which system made each run:
nabid, path 1 (10 x 20):
[-6 28 28 4 -15 38 14 1 -3 -4 -5 -10 -9 -6 6 1 16 2 25 10]
[-15 -17 15 7 6 14 -26 22 -19 -15 -19 28 -2 -2 22 23 -1 10 -4 14]
[-37 -18 6 3 -4 -16 -16 -17 18 2 -18 3 -16 20 -23 -7 -17 15 -2 -7]
[15 -12 -20 -15 -35 -4 -9 5 14 11 30 4 -25 -5 2 -3 -8 -29 -13 -8]
[11 17 10 -5 -18 -7 8 -12 13 -20 -8 -6 27 -12 -1 -2 23 -14 -9 -37]
[-9 24 -7 9 9 -4 16 14 -38 -10 10 10 3 -15 22 -7 -22 16 15 -16]
[5 -28 -9 7 32 -32 -12 4 -8 23 -12 6 30 9 0 -9 7 2 -6 6]
[7 4 -3 -15 6 13 7 -27 11 37 14 -25 -9 10 -15 -15 -17 18 15 6]
[42 -7 -11 -13 -9 31 1 4 0 5 13 5 12 -8 8 38 16 -15 -15 16]
[-19 23 15 12 8 16 23 -10 -2 -31 -31 -12 -2 7 -27 10 1 20 -10 0]
mezu, path 2 (10 x 20):
[3 -16 0 2 46 -29 -42 -4 9 21 6 -10 -6 9 6 -38 -17 43 5 18]
[7 -31 -15 -36 -18 10 -17 -26 32 52 23 -18 -15 12 1 -4 4 -15 -14 33]
[-15 12 -1 -12 -32 55 27 8 -22 2 8 -25 -33 0 2 20 9 -26 -27 16]
[-29 8 32 30 -8 27 -4 34 -14 -40 -36 16 -22 4 -7 11 4 8 6 -4]
[-19 3 16 17 0 -42 2 -2 16 -19 -19 32 4 -8 0 -24 -22 20 33 25]
[32 -5 -15 -19 -18 -22 -7 -17 25 16 34 29 13 -20 22 4 -9 -9 25 16]
[27 9 -10 -23 -12 29 24 -27 -9 11 10 -1 37 -13 5 33 2 -13 -12 -18]
[12 18 -11 10 23 17 8 7 -28 -27 -5 -9 0 5 -18 25 -13 25 -22 -45]
[-13 -12 -3 15 18 -40 -20 -4 21 -9 -15 -6 -2 21 -34 -18 5 15 -2 -36]
[-1 1 -24 -3 -1 -41 1 0 18 20 29 -25 -8 1 2 -28 29 -16 6 15]
nilar, path 3 (10 x 20):
[18 39 9 -3 -31 20 46 -18 17 -12 0 -25 -7 -9 -24 -20 0 -12 -5 -9]
[-19 24 -6 4 -7 -7 -4 16 -23 -40 19 8 2 -17 27 28 23 0 3 -40]
[5 0 32 6 7 -18 3 -6 -3 -12 -42 24 46 -14 18 -22 -12 3 -6 9]
[21 -21 -14 -24 26 2 -38 -10 -6 38 30 7 11 -1 25 4 -20 26 9 -17]
[-5 -46 9 -10 -10 17 -17 -7 20 28 -27 -8 -1 21 -21 13 10 -24 -29 9]
[20 21 -13 4 21 29 25 4 -17 9 11 -44 -24 12 -31 -7 0 16 -16 -4]
[-20 -1 -14 30 -2 -34 -1 35 0 -31 -2 0 -12 5 -15 13 46 -20 9 -7]
[9 30 10 4 -4 -19 41 -6 -5 6 -5 -7 22 -21 14 -44 -5 -4 20 36]
[3 -14 -12 -15 -12 5 -33 14 -9 8 39 30 -8 -16 43 34 10 -4 26 8]
[-14 -16 24 -5 -15 31 18 -23 6 10 -46 20 12 5 -14 10 -36 2 -12 37]
tope, path 4 (10 x 20):
[-22 11 30 -2 -11 39 0 11 -13 -6 -10 -29 7 -5 22 16 62 -21 -4 3]
[5 27 0 0 12 16 10 -22 -6 -41 -6 20 5 -6 -6 37 -29 45 0 2]
[-13 -41 -11 8 7 -42 -19 2 4 -2 -25 24 18 11 -12 -5 -17 -8 -23 -30]
[8 12 14 -19 -26 -12 -3 -14 24 15 19 -18 -17 -10 8 -56 -12 -6 10 -11]
[5 3 -19 -3 3 16 -7 15 -20 22 34 -9 0 -4 16 36 44 -10 30 -15]
[7 19 5 -4 23 22 24 -20 -14 -11 -21 -24 35 -2 -1 10 5 19 -37 19]
[27 -16 -29 14 19 -20 -2 15 -9 -7 4 28 -15 8 -25 2 -47 22 -5 -1]
[-12 -28 15 6 -10 -23 -10 9 19 32 -20 -13 -3 14 -7 -45 21 -28 4 12]
[1 28 -4 -10 -25 26 10 0 3 1 38 -11 -36 -15 17 10 12 3 25 31]
[-6 -11 3 11 7 19 10 8 -18 -8 -25 17 32 4 -6 54 29 -15 -5 4]
tope, path 5 (10 x 20):
[-37 -7 -1 14 -33 -37 -8 22 22 -1 8 -4 -24 6 -9 -16 44 -39 31 -29]
[-22 54 12 -10 -22 6 31 -9 -15 -25 18 -9 19 -32 39 2 27 -5 20 6]
[19 -3 -14 -3 21 5 1 5 -42 -12 0 42 46 -18 31 46 -19 11 -6 -16]
[21 -30 17 -17 17 -3 -20 -20 2 28 -29 1 27 8 2 -41 -43 14 -39 -17]
[24 -19 -14 -15 -2 3 -40 2 25 35 42 -19 -45 13 -11 -16 1 7 15 -21]
[-12 9 -7 1 5 10 11 -8 14 11 6 -52 4 16 -19 17 74 -16 5 10]
[4 47 -29 17 11 2 53 2 -24 -47 4 -5 -4 -9 -16 26 -13 20 -16 33]
[4 -32 -2 37 10 -40 12 39 -20 -5 -39 45 26 1 -7 -12 -20 -13 1 9]
[-14 -10 35 -17 -25 4 -15 1 5 30 -2 7 -24 -12 32 -60 -34 -3 13 29]
[10 -18 9 -19 -25 47 -39 10 10 24 28 12 -19 -2 23 49 37 -18 29 -1]
bedo, path 6 (10 x 20):
[39 -4 9 4 -26 19 12 10 5 4 -7 29 -6 -9 -11 -4 -34 -9 10 2]
[-34 3 0 -10 -21 15 10 -7 -19 12 9 6 -9 -1 14 13 -16 -3 22 -27]
[-23 -3 14 -17 -17 2 -28 -20 20 -21 -3 0 -1 -2 7 10 7 7 -16 -27]
[8 6 -17 2 21 -24 3 -22 14 -10 1 -5 23 5 -21 9 4 19 1 -22]
[23 -17 -15 4 8 -14 7 13 -11 11 -3 -1 29 2 -3 -3 8 -22 -20 -15]
[12 1 19 6 8 9 -1 20 -13 22 -7 -8 12 -1 13 -24 19 -7 17 -10]
[-16 -7 3 -9 11 9 -16 2 -13 19 13 -17 -4 3 25 1 17 7 6 25]
[10 -8 5 -2 9 15 -11 -7 14 4 -7 -9 -17 10 -11 -2 -6 19 -10 31]
[2 2 -21 9 -1 -1 20 7 -4 1 6 -3 -23 9 -23 2 -16 1 -2 13]
[-5 6 -1 5 -29 -2 15 16 1 -15 -1 0 -18 -7 -7 -10 -1 -23 -8 3]
muro, path 7 (10 x 20):
[-26 -21 14 -3 -48 17 -2 21 -1 -2 -9 17 -18 -8 21 13 15 -43 -16 39]
[-22 37 11 -2 0 5 12 -37 5 -42 -17 1 3 -5 -15 13 -28 41 -7 -33]
[-13 -29 -11 12 -4 -25 -31 35 -17 5 13 46 0 -8 31 23 2 -12 33 -6]
[-12 -2 32 -14 6 0 2 -24 -4 9 -35 -15 38 -1 6 -42 -18 7 -29 -35]
[43 -5 -46 -4 5 -26 -13 8 5 -2 45 7 12 -4 -2 32 24 -13 3 -37]
[-21 -26 25 12 11 16 7 8 -5 25 -49 -25 17 23 -19 -7 35 -20 -25 19]
[32 33 -34 13 38 -13 11 5 -8 -18 32 -21 -17 4 -25 -2 -9 39 10 -16]
[-4 -25 19 7 -16 -1 -3 28 4 38 -7 5 -8 -2 15 -27 31 -36 28 61]
[18 48 1 -22 -3 37 32 -39 -1 -15 12 -37 -5 -12 -4 -12 -30 30 -27 1]
[15 -26 -13 3 -30 9 -21 24 21 0 22 47 -27 -1 6 53 15 -21 31 40]
nilar, path 8 (10 x 20):
[-15 42 -24 12 2 -27 37 1 -12 -9 32 -10 -28 -10 -4 -28 -20 20 40 15]
[-12 -4 7 2 -54 -22 -14 6 30 -23 9 40 -9 -20 23 10 16 -31 28 12]
[-2 28 20 -31 -21 33 30 -48 -6 5 -2 12 19 -21 20 1 -48 20 5 10]
[-2 -21 -4 -11 -4 14 -51 9 -5 -30 9 36 -21 -2 13 43 -24 22 -21 -44]
[4 -10 26 2 10 -6 9 -37 24 4 -54 -5 31 20 -44 -27 -24 14 -20 -32]
[19 3 -22 -19 18 -10 -35 6 -5 10 46 -43 -13 1 14 -20 23 7 -21 -61]
[1 -14 15 5 -5 -1 7 3 12 -1 -38 -24 45 5 -7 7 75 -45 -24 9]
[22 29 -22 6 48 16 28 24 -64 17 24 -26 16 -13 27 -9 -3 21 -5 22]
[-5 -51 -4 32 6 -23 -32 47 1 7 -17 44 -4 10 -2 28 28 -22 30 34]
[-4 9 3 -7 0 11 40 -25 1 51 -3 -17 -16 9 -11 -45 -45 17 29 57]
bedo, path 9 (10 x 20):
[-41 3 3 -13 -28 61 -8 -1 9 -23 5 -34 -76 20 -18 41 15 3 -41 31]
[-24 39 -8 32 -2 -24 39 -7 18 -76 -30 -7 -30 9 -54 -6 -23 30 -23 9]
[10 6 -44 26 -32 -67 32 33 -2 -45 12 51 4 -21 -6 8 -12 -40 1 -3]
[24 18 32 -13 -52 0 20 -13 9 -1 -10 45 46 -41 37 -17 -7 -33 38 -11]
[-8 4 8 -36 11 37 -30 -28 -28 14 27 27 28 -21 54 45 -14 34 21 -39]
[-21 -51 18 -20 19 21 -44 -38 14 29 -40 5 25 32 -20 29 -14 26 -22 -34]
[2 -14 -27 -1 38 -37 -11 -10 3 29 9 -44 -1 29 -35 -40 -5 16 -18 -62]
[13 -12 -19 11 -7 -20 -1 32 12 20 15 -44 -2 12 -12 -14 88 -58 -9 -3]
[24 51 21 10 22 20 27 13 -15 -14 -4 -44 17 -20 23 -31 47 3 -7 53]
[14 -10 -9 24 31 23 -7 49 -42 -15 4 29 -16 -4 21 39 -3 22 4 72]
muro, path 10 (10 x 20):
[-29 3 -1 -1 26 30 11 -29 -14 16 -11 -12 23 15 -13 59 27 21 21 2]
[24 -19 -9 20 43 -2 -24 39 -28 -8 -2 15 -19 9 -1 -2 -29 35 -12 20]
[1 -13 9 -9 -17 -29 4 -21 32 42 -2 -2 -1 4 -10 -58 -16 -12 30 4]
[13 22 -24 -27 -30 20 19 0 -14 -8 41 -31 -15 -16 16 3 11 -27 -41 -15]
[-6 0 17 13 -12 12 -10 -4 30 -35 -25 10 -1 5 -21 47 43 -3 8 27]
[-41 10 -5 11 35 3 18 -2 -42 2 -12 12 -4 8 0 10 -41 44 17 3]
[32 -17 10 7 -11 -26 -30 32 5 3 11 31 -9 -17 21 -45 -19 -9 15 -7]
[-12 3 11 -37 -30 8 13 -45 15 29 4 -27 28 -8 14 -15 12 -24 -9 -24]
[27 -1 -31 -1 2 17 -10 14 -6 -38 17 -2 -5 0 -9 60 25 -6 -40 -10]
[-38 -23 17 30 24 -12 0 2 5 10 -49 12 5 28 -35 3 4 14 26 20]
mezu, path 11 (10 x 20):
[-24 -22 -27 3 29 -19 -15 -17 9 47 21 -12 -12 31 -36 16 13 19 53 -34]
[-15 21 -3 -30 -13 -9 -17 -19 22 -18 26 -57 -9 -10 21 -22 46 -8 -49 -1]
[24 -21 -17 26 13 22 14 53 -22 3 -7 -8 -10 13 -19 30 42 -29 -17 51]
[-56 -22 26 6 -4 -6 -3 24 -43 3 -35 16 0 -2 30 -31 -33 -9 -19 -7]
[41 5 28 8 -4 13 -7 11 21 23 2 10 -26 -5 -5 -51 -27 18 49 29]
[-36 -8 5 -34 -17 20 -20 -47 18 28 21 10 2 -1 24 44 6 11 37 16]
[24 38 -3 -12 -24 33 30 -17 8 -51 -4 -9 -2 -19 -5 28 -11 7 -49 24]
[-8 -16 -16 34 -2 -12 6 27 -11 -28 -23 41 -5 15 -36 47 -15 -1 8 -31]
[-16 18 3 8 -11 -59 12 -11 16 -15 -7 4 20 -11 0 -54 -12 -2 14 -43]
[56 3 -26 -1 16 -17 -13 7 12 25 46 -6 15 -8 9 5 40 -7 39 0]
nabid, path 12 (10 x 20):
[11 -19 12 -7 -9 21 -12 34 -32 33 9 8 4 -15 47 -9 10 -25 7 18]
[-16 -10 29 -11 17 14 -30 -35 18 6 -27 -6 22 13 -5 3 -1 33 2 -33]
[-5 -1 -34 -18 -16 7 10 -10 -13 2 32 20 -26 -7 5 32 -45 4 -6 12]
[29 -8 -10 10 -2 -24 12 1 20 -21 -25 -4 29 5 -30 0 17 -21 -41 -6]
[-11 35 -7 10 -1 9 31 17 -25 -1 21 -27 -30 -2 -5 -20 0 5 21 -11]
[14 -19 1 2 18 -14 -29 26 -10 2 7 4 26 -10 35 8 44 -11 -8 21]
[-22 17 26 -3 5 8 3 -39 22 7 -13 -4 -5 5 -16 -17 -19 42 39 2]
[21 -33 -18 -7 -17 19 -7 19 -14 22 13 38 -8 -6 16 34 -19 -24 -4 29]
[-15 0 22 0 -2 6 7 -26 21 -10 -47 -21 14 19 -37 -13 3 1 -30 -29]
[-2 14 -37 -2 -15 10 2 30 -32 -7 52 -4 -46 -11 16 15 -13 -7 -1 -10]

runs to name:
path 13 (2 x 20):
[11 15 24 -9 -13 0 13 -13 -3 -2 -17 2 38 -19 21 -27 1 -14 -7 -15]
[3 3 -7 5 24 8 -3 10 -37 8 5 18 11 -1 13 12 -28 22 18 -33]
  nabid
path 14 (2 x 20):
[-24 -25 6 -3 -8 -16 -3 12 -16 34 -6 6 -5 4 13 -44 -26 -14 1 -11]
[23 19 -6 -17 -21 -8 -6 -10 20 -18 21 -23 3 -15 5 -17 20 -16 -24 -36]
  muro
path 15 (2 x 20):
[3 -33 28 16 8 -10 -32 17 19 -17 -45 21 17 6 -4 1 19 -2 -19 24]
[28 6 -27 -13 35 -5 15 -25 -8 41 22 -24 10 7 -10 -17 -25 30 7 9]
  nilar
path 16 (2 x 20):
[3 24 28 12 -2 -30 -3 -23 48 -15 -11 7 15 -6 -8 -22 27 19 52 18]
[-7 8 -32 -37 -16 -17 2 -33 -1 3 43 3 8 -23 42 12 -12 -1 -21 23]
  nilar
path 17 (2 x 20):
[13 63 26 -24 -42 38 18 -27 24 -38 27 -45 -6 -28 10 -10 37 -5 -11 -43]
[-18 16 -20 17 31 4 9 1 -25 -57 -13 13 33 -3 1 85 38 20 -17 2]
  bedo
path 18 (2 x 20):
[-22 -5 -23 9 -13 -6 15 3 11 -6 -4 -18 -34 22 -43 6 0 -10 -20 0]
[14 11 -7 2 -25 -5 -7 27 11 -21 22 -19 -26 -12 11 -14 36 -29 -18 6]
  nabid
path 19 (2 x 20):
[-68 8 15 9 -10 26 -1 -17 -8 -54 -33 30 -15 12 -14 64 -17 37 3 -12]
[20 20 3 10 10 -38 -5 -12 15 -46 -14 16 -6 -10 -18 -47 -68 46 -22 -26]
  nilar
path 20 (2 x 20):
[44 39 -39 10 17 15 17 39 -49 -15 55 8 -11 -30 27 30 3 11 25 17]
[-4 -41 38 -12 10 12 -40 -20 5 6 -56 21 61 11 4 19 6 -1 -30 -47]
  mezu
path 21 (2 x 20):
[51 -29 -10 5 -27 -3 -8 36 18 37 20 13 -26 3 -13 -20 2 -39 21 14]
[-29 19 18 -26 -19 39 19 -33 14 14 -3 -57 -21 11 -13 -18 11 -4 -23 -2]
  muro
path 22 (2 x 20):
[8 -16 1 16 -7 -5 36 -18 17 25 -38 8 25 20 -50 4 -4 -20 13 -7]
[5 11 -4 -10 -4 44 19 24 -42 14 15 -27 -26 -3 17 -18 -17 -11 -36 8]
  nabid
path 23 (2 x 20):
[34 -6 14 12 -19 9 19 37 -6 -3 -18 16 1 -16 15 -29 -5 -32 -18 68]
[-17 -14 34 18 14 26 -20 13 -1 16 -33 -12 -3 25 -22 -4 20 8 31 -45]
  nabid
path 24 (2 x 20):
[-45 -30 -20 -14 -21 18 -5 -11 9 27 14 -13 -26 23 -13 54 34 -24 6 15]
[10 36 6 16 -15 33 49 20 -14 -35 -15 -19 -31 -5 -23 -16 -22 3 -30 39]
  nilar
path 25 (2 x 20):
[-32 -53 2 0 15 -9 -54 22 -23 34 -5 18 -11 23 3 -1 -14 3 13 -66]
[0 31 25 -11 -3 -4 16 -36 36 21 -1 -60 -10 2 -9 -73 13 9 6 21]
  mezu
path 26 (2 x 20):
[-11 33 -18 9 8 -7 9 16 -25 -6 40 -22 -31 -6 10 -14 6 18 30 -26]
[4 -21 25 -5 3 1 -47 0 25 -2 -14 -7 24 5 8 7 54 -5 -5 -1]
  mezu
